(in the rows, 128 means zero)
Each path is a new rotation, seen through one point. The rows after it are directions, each followed by how far the rotation turns it, in degrees per step (0 if it stays put).
Each turn is a multiple of 5 degrees from 10 to 175, or 0.
Each row of a path follows its step; steps can be skipped.
Rotation 1:
step 0: [148,138,133,113,148,139,113,134,100,93,144,130,143,149,118,138,149,102,104,138,155,100,107,126,144,146,130,102,157,132,109,108,129,151,145,98,127,94,157,134,116,111,105,127]
step 1: [136,148,127,124,112,90,148,142,122,114,114,161,100,125,114,129,143,124,119,113,120,148,98,100,146,102,133,154,143,85,98,126,143,140,141,139,124,141,117,119,115,167,149,125]
step 2: [114,132,141,115,142,142,132,141,156,147,112,124,144,139,113,117,91,106,106,118,109,92,105,144,123,130,108,167,105,126,162,149,120,132,157,114,130,151,141,161,128,133,144,158]
step 3: [84,135,126,156,153,102,126,116,92,140,144,104,113,114,130,101,102,156,124,154,162,152,142,99,100,124,108,142,124,142,124,140,119,140,122,118,151,112,111,141,137,126,116,144]
step 4: [169,105,132,106,128,128,162,136,83,137,111,121,120,128,121,90,106,143,130,124,129,126,147,148,135,121,157,88,117,133,139,155,112,82,123,134,122,131,132,110,121,129,121,119]
step 5: [123,109,167,120,123,132,117,116,109,113,146,129,151,145,105,170,158,134,149,118,98,137,127,151,128,122,129,155,144,144,116,144,107,133,142,114,143,87,130,129,123,122,119,83]
step 6: [130,161,116,104,144,118,126,154,137,98,120,144,136,106,127,135,153,147,125,169,117,120,125,117,142,106,148,175,126,133,114,109,157,110,119,126,96,136,140,104,125,95,120,148]
step 7: [137,153,133,148,149,198,87,131,136,127,113,117,125,122,128,118,107,128,108,110,122,130,112,125,135,117,150,137,151,111,108,141,107,159,140,141,127,156,134,118,138,158,130,143]
step 8: [105,124,105,154,147,113,149,128,105,109,103,161,119,139,153,118,113,115,140,151,146,119,81,134,136,133,108,124,155,144,154,115,103,139,129,154,128,120,126,167,151,130,124,118]
step 9: [133,137,148,142,112,113,135,120,125,160,137,177,134,85,107,82,124,128,153,101,130,123,134,135,123,142,117,133,127,136,134,158,150,103,125,153,160,121,120,118,107,134,138,140]
step 10: [97,94,141,112,132,140,138,101,128,153,130,100,127,112,122,141,119,170,131,143,87,123,121,142,122,152,153,117,83,126,137,137,145,148,137,139,114,110,142,150,133,106,131,109]
step 11: [154,132,121,150,118,128,107,154,101,114,152,88,107,82,108,158,132,139,131,150,153,115,143,126,149,142,137,131,159,141,143,117,135,117,104,93,129,121,133,124,110,105,116,115]
[129,124,121,124,132,134,122,124,130,126,133,139,138,135,134,135,129,128,126,130,130,131,136,119,128,119,143,133,132,137,134,133,119,123,128,139,129,128,123,122,134,124,130,128]  40
[129,127,123,118,131,131,139,127,128,127,120,132,130,135,132,121,129,126,123,133,134,116,122,133,128,135,132,127,123,129,139,125,133,120,127,122,113,128,137,127,135,118,127,128]  170
[142,130,128,128,125,132,134,138,135,123,136,128,131,121,125,128,116,119,125,132,126,120,134,135,139,124,125,123,126,138,130,128,127,123,132,130,136,128,131,131,122,124,125,138]  160
[130,134,130,141,129,128,135,129,138,133,119,125,131,136,127,122,128,132,113,120,130,138,122,127,131,125,128,136,136,131,133,119,123,131,124,130,127,129,124,133,121,121,130,133]  65
[135,130,130,121,125,127,128,119,134,132,134,134,114,135,120,123,114,136,126,129,127,129,127,125,137,128,138,123,124,129,117,127,125,137,123,130,121,133,129,127,131,130,124,123]  120
[134,130,126,129,127,133,121,123,117,126,126,121,125,136,132,125,126,127,129,132,140,123,132,136,124,131,125,132,125,129,126,122,119,125,113,137,125,124,126,134,128,141,127,140]  85
Rotation 2:
step 0: [152,111,116,124,153,122,149,134,104,102,134,110,106,121,121,146,148,143,148,109,103,96,114,109,129,128,94,147,133,141,139,121,174,140,128,152,122,105,109,135,150,97,115,146]
step 1: [119,120,96,130,120,137,142,166,135,122,150,128,141,166,124,137,141,126,124,113,87,107,147,163,129,120,94,110,134,141,91,150,152,117,120,139,152,99,136,132,131,130,120,145]
step 2: [142,148,114,127,115,133,168,126,147,127,152,144,126,130,135,100,147,159,124,88,118,146,119,152,145,143,114,104,127,171,123,152,139,134,93,102,127,157,143,140,99,123,127,124]
step 3: [125,144,147,145,130,112,168,147,138,130,110,108,135,116,104,155,123,142,126,102,124,150,55,114,141,138,117,115,100,156,106,125,118,137,146,105,136,126,119,136,126,122,131,126]
step 4: [97,151,155,134,158,144,163,136,128,166,114,129,141,139,133,156,119,112,126,165,132,146,129,132,121,140,94,131,96,125,100,142,118,120,105,121,153,148,121,137,150,127,104,148]
step 5: [155,164,154,118,134,174,123,140,140,145,126,141,114,111,130,146,116,136,139,142,119,105,121,109,135,148,100,152,138,126,153,144,120,152,90,147,112,146,138,142,108,123,98,150]
step 6: [159,128,134,140,145,157,99,156,115,129,129,118,119,89,124,173,129,133,146,103,115,107,112,154,134,136,111,123,144,126,123,123,109,136,112,134,142,94,129,111,152,112,163,153]
step 7: [112,129,111,136,146,125,102,99,111,135,136,107,135,129,136,114,166,129,142,141,110,109,144,146,151,163,84,100,130,131,123,131,138,122,103,95,155,104,153,131,133,112,139,156]
step 8: [111,132,123,129,123,115,108,143,135,120,129,129,128,123,112,102,138,162,124,130,97,115,130,85,153,131,103,120,125,186,126,172,126,152,117,113,103,122,142,146,146,137,143,120]
step 9: [128,100,138,161,141,146,140,153,143,127,122,126,131,129,103,98,109,151,119,113,111,119,107,123,127,98,102,139,102,138,102,121,134,115,100,96,139,146,101,124,166,123,159,110]
step 10: [122,132,115,118,130,114,151,143,146,136,90,118,135,105,137,89,106,99,118,130,126,119,101,148,132,140,81,142,105,101,123,128,167,140,94,116,135,141,133,141,132,143,105,136]
step 11: [141,123,110,92,142,130,149,158,125,114,111,156,103,117,149,145,128,133,130,115,122,130,113,104,135,172,125,151,120,140,108,140,142,173,104,160,144,132,130,114,158,132,105,132]
[130,120,139,132,133,133,124,124,121,132,137,133,126,118,119,137,123,125,131,142,133,123,126,134,130,136,128,120,133,133,135,128,118,127,131,124,127,130,134,129,127,137,126,130]  40
[134,121,131,130,130,127,135,129,140,136,126,118,126,129,123,132,135,128,129,124,124,129,127,120,130,132,130,133,144,131,122,125,126,132,135,129,115,129,133,115,137,130,128,126]  130
[134,132,120,128,125,139,123,130,118,127,134,115,134,125,128,124,123,122,124,129,140,130,126,124,124,128,125,132,127,132,123,120,128,131,124,131,122,133,118,127,136,136,116,136]  65
[127,129,123,128,129,121,124,125,130,114,129,131,132,114,125,130,125,129,122,127,124,137,134,128,127,141,119,140,134,131,130,130,124,129,131,129,120,135,126,135,120,118,123,121]  130
Rotation 3:
step 0: [125,87,107,123,151,122,110,126,120,103,110,128,106,159,120,140,99,104,102,133,93,127,133,123,126,131,126,116,125,141,169,112,124,139,94,140,144,148,149,124,120,143,141,143]
step 1: [119,121,104,154,125,116,126,108,148,118,91,137,109,109,138,137,146,140,143,137,142,115,116,121,95,128,114,133,126,152,109,125,94,101,132,109,159,117,145,145,123,145,159,99]
step 2: [111,140,102,133,133,130,116,122,155,169,144,115,138,119,157,152,148,99,149,131,129,123,108,145,129,134,133,111,124,130,128,144,148,169,110,96,122,136,97,120,139,122,165,138]
step 3: [108,121,122,121,114,94,150,136,98,149,124,135,154,123,145,123,101,115,141,139,152,149,142,160,147,92,116,107,155,124,104,136,122,122,122,161,138,159,125,148,123,135,127,134]
step 4: [122,139,147,146,107,112,104,146,95,115,153,110,147,140,142,130,132,157,115,134,144,155,126,104,95,134,137,125,112,101,88,135,118,134,103,123,140,104,129,105,111,139,114,137]
step 5: [161,125,133,125,108,115,121,165,113,109,140,144,104,103,142,137,120,128,130,107,106,141,123,140,142,145,156,115,121,136,129,102,108,157,148,134,101,117,105,122,147,105,113,94]
step 6: [151,130,98,107,106,158,155,137,137,118,102,121,130,139,110,125,144,100,118,128,131,157,96,157,120,125,139,129,130,107,141,125,144,95,146,148,116,108,146,103,107,136,110,125]
step 7: [140,153,154,135,133,149,126,115,145,162,156,145,125,112,112,128,125,122,106,100,134,122,82,105,108,142,124,142,144,131,142,118,127,108,129,133,140,131,129,174,140,139,97,147]
step 8: [135,118,133,119,127,130,124,128,131,125,110,132,137,154,137,100,133,118,86,127,109,112,152,112,138,102,160,128,127,132,178,120,122,134,144,111,165,139,91,135,135,136,146,155]
step 9: [133,136,123,105,161,126,130,115,150,137,112,100,118,117,128,115,149,180,116,127,139,116,155,137,122,96,139,128,152,121,120,137,114,120,119,128,135,115,150,149,118,123,144,81]
step 10: [119,134,108,142,123,133,138,120,179,130,163,111,138,137,115,106,98,139,130,141,131,92,126,124,132,133,103,103,119,124,116,133,151,164,108,131,114,104,114,109,157,121,139,129]
step 11: [124,106,158,85,106,120,141,120,109,131,125,139,142,115,128,118,117,111,128,172,106,105,149,146,136,128,109,123,120,136,91,144,118,134,158,132,102,147,153,140,137,146,130,139]
[127,122,122,126,125,121,126,128,131,114,134,129,124,141,137,126,130,134,133,127,130,125,128,122,120,125,135,130,130,126,138,136,116,131,125,126,125,130,133,132,127,116,121,120]  85
[113,124,127,132,125,127,121,131,122,131,127,133,123,134,126,135,123,123,135,127,128,129,129,137,121,122,118,123,123,123,123,131,125,133,127,116,119,129,124,132,124,139,134,120]  35
[132,113,134,131,119,122,148,132,129,129,121,133,124,127,129,122,131,132,132,133,131,129,130,132,127,120,127,128,127,121,133,121,128,125,130,119,131,134,136,120,131,132,131,133]  140
[123,125,123,136,126,134,133,132,133,128,129,132,126,120,128,134,135,132,125,131,129,119,119,139,126,125,126,120,135,136,130,142,141,130,136,130,124,124,129,121,127,120,122,123]  90
[119,130,125,123,124,120,126,132,131,123,129,130,133,122,137,124,136,131,126,132,134,123,125,130,136,129,127,133,123,125,110,132,126,135,119,137,125,140,128,122,136,129,134,129]  45
[130,125,134,118,134,123,134,128,129,136,135,136,113,127,139,133,123,134,124,125,124,136,132,136,124,132,130,135,128,137,119,132,132,122,129,128,126,128,133,140,132,127,129,126]  175
[125,118,128,127,130,129,130,130,137,128,119,137,125,126,125,132,134,121,118,124,122,132,116,120,125,136,121,136,118,126,133,123,126,127,130,135,125,136,125,129,115,127,124,122]  55
Rotation 4:
step 0: [108,111,123,123,111,152,159,127,135,154,163,153,107,148,140,107,98,115,126,117,150,109,116,107,142,135,132,114,111,127,150,139,148,143,147,154,103,117,153,136,130,130,134,128]
step 1: [139,131,162,128,106,152,162,107,134,138,149,110,113,100,120,91,131,116,130,155,148,104,103,146,139,127,93,131,125,112,119,130,110,126,111,138,134,144,135,122,135,136,115,121]
step 2: [119,112,137,143,110,160,147,142,107,96,126,147,107,115,130,104,101,131,118,113,116,107,128,126,142,122,163,143,136,116,96,132,110,111,148,133,130,129,132,124,102,147,96,133]
step 3: [155,145,110,149,120,135,136,128,117,161,141,115,102,131,120,112,124,146,98,122,144,146,106,157,146,116,147,148,128,98,144,136,124,132,134,104,147,135,144,115,97,102,115,137]
step 4: [107,122,150,131,115,137,127,161,122,147,147,131,135,139,134,131,120,136,154,106,160,151,87,120,155,127,145,148,97,123,134,133,128,131,145,127,92,148,134,116,113,153,129,126]
step 5: [113,151,158,138,130,139,136,112,111,128,136,135,117,146,90,107,109,116,127,161,153,147,131,116,139,125,105,140,124,115,121,153,125,93,113,126,113,155,149,106,124,109,143,119]
step 6: [120,117,133,128,123,139,126,124,154,91,138,156,102,135,115,113,127,128,159,121,130,123,115,107,163,110,145,138,147,110,143,112,103,102,127,151,138,141,151,127,120,134,133,171]
step 7: [129,114,119,140,138,147,131,124,123,148,145,132,87,116,149,120,83,128,114,124,136,113,120,100,155,104,110,147,129,117,147,153,119,153,111,110,144,123,141,134,123,97,142,139]
step 8: [127,139,141,128,109,159,143,150,132,138,171,119,145,124,116,127,133,133,124,129,143,98,73,115,144,102,141,126,114,105,114,133,115,127,130,128,123,129,120,167,141,138,141,130]
step 9: [151,147,136,118,122,178,147,111,110,113,130,151,121,140,106,117,95,126,130,145,129,117,111,129,122,144,116,149,113,123,101,128,112,145,151,125,102,125,153,125,104,109,119,109]
step 10: [133,154,134,143,110,145,117,120,138,110,131,136,107,133,152,83,117,131,133,122,131,129,87,185,136,113,147,144,139,114,136,115,120,107,132,143,119,142,124,123,119,120,140,140]
step 11: [84,132,104,130,100,142,123,131,145,148,116,142,120,121,137,118,96,142,102,97,133,129,121,124,149,110,101,147,108,106,134,145,119,128,144,114,109,147,149,99,116,135,119,129]
[131,141,127,130,128,128,126,128,133,137,133,120,128,128,126,117,130,129,129,136,137,132,124,137,127,128,130,115,134,127,126,118,126,122,117,119,137,128,122,131,131,129,133,136]  160
[134,131,139,135,129,132,130,129,127,123,127,130,127,134,134,129,134,129,136,115,128,127,125,126,132,120,131,123,132,121,129,122,140,123,139,135,130,129,115,132,133,140,132,130]  170
[132,137,125,131,126,142,132,117,124,137,121,127,128,133,132,132,129,130,128,124,132,130,138,119,123,133,113,136,129,130,133,130,122,128,131,121,134,135,122,126,129,128,122,132]  175
[130,130,134,120,126,122,130,127,124,136,138,126,136,139,123,131,124,117,136,130,134,126,125,126,132,136,126,124,130,125,118,127,126,132,133,133,121,132,124,126,141,120,118,123]  90
